In the data rows, 128 means zero.
Some points, each followed by its number:
111,152,128,127,195,107,172,93 0
100,165,142,77,107,107,179,155 1
154,137,124,86,99,119,71,147 2
89,134,125,172,129,139,111,119 3
89,139,138,126,169,142,165,135 4
176,166,94,124,155,102,94,126 5
115,139,142,139,98,171,100,172 6
117,77,172,83,87,156,152,122 7
83,150,129,94,114,134,166,133 8
136,76,82,203,179,99,130,98 9
136,130,92,119,147,150,180,102 10
122,136,95,144,137,66,134,68 11
124,138,131,98,142,154,97,104 12
142,144,128,121,109,106,125,183 13
104,81,116,98,139,86,99,118 14
154,113,137,115,83,56,89,164 15
178,138,148,167,178,121,113,85 16
102,203,173,158,107,153,116,195 17
101,131,150,116,171,132,106,121 18
124,144,99,119,173,91,86,95 19
147,145,87,116,222,73,101,78 20
123,113,91,159,159,169,175,83 21
136,125,140,154,103,91,104,151 22
193,170,87,127,162,88,95,121 23
144,143,97,169,148,131,79,146 24
92,103,114,93,115,95,92,123 25
120,123,71,232,167,111,142,92 26
105,79,126,153,159,134,172,101 27
175,123,173,149,146,160,143,87 28
124,95,136,143,124,140,155,120 29
200,100,120,118,152,105,148,125 30
106,114,153,136,137,126,132,123 31
145,117,55,153,192,169,205,97 32
138,166,108,102,148,113,106,144 33
92,77,116,143,153,155,197,117 34
91,150,157,178,97,205,142,172 35
Which three points above are nearest to each new point by angle? Their numbers follow each, nearest first.
91,84,159,91,115,140,107,128 7 25 14
163,130,146,154,158,124,107,98 16 28 20
47,71,160,68,43,182,145,195 7 6 8
137,143,134,119,126,141,95,99 12 2 19
104,108,153,114,96,129,150,143 7 8 1
137,161,119,195,123,194,131,121 35 3 21
91,63,195,51,51,186,139,145 7 8 6
107,93,122,151,155,123,158,114 27 34 29
157,121,130,117,145,124,135,128 30 23 16
134,143,153,174,94,188,184,136 35 29 28
133,154,141,112,113,115,126,216 13 17 6
180,135,109,118,105,148,84,151 2 5 24
159,122,114,118,112,95,156,121 30 11 15
129,151,94,141,133,76,144,92 11 20 19
128,162,148,118,115,117,75,129 2 33 12
87,77,170,101,55,172,122,116 7 29 6
189,119,119,119,148,89,131,128 30 23 5
103,48,153,96,75,153,84,148 7 25 14
61,89,164,49,106,169,108,111 7 12 25
126,72,191,84,92,46,130,147 15 14 7
91,116,128,178,134,152,129,136 3 35 26
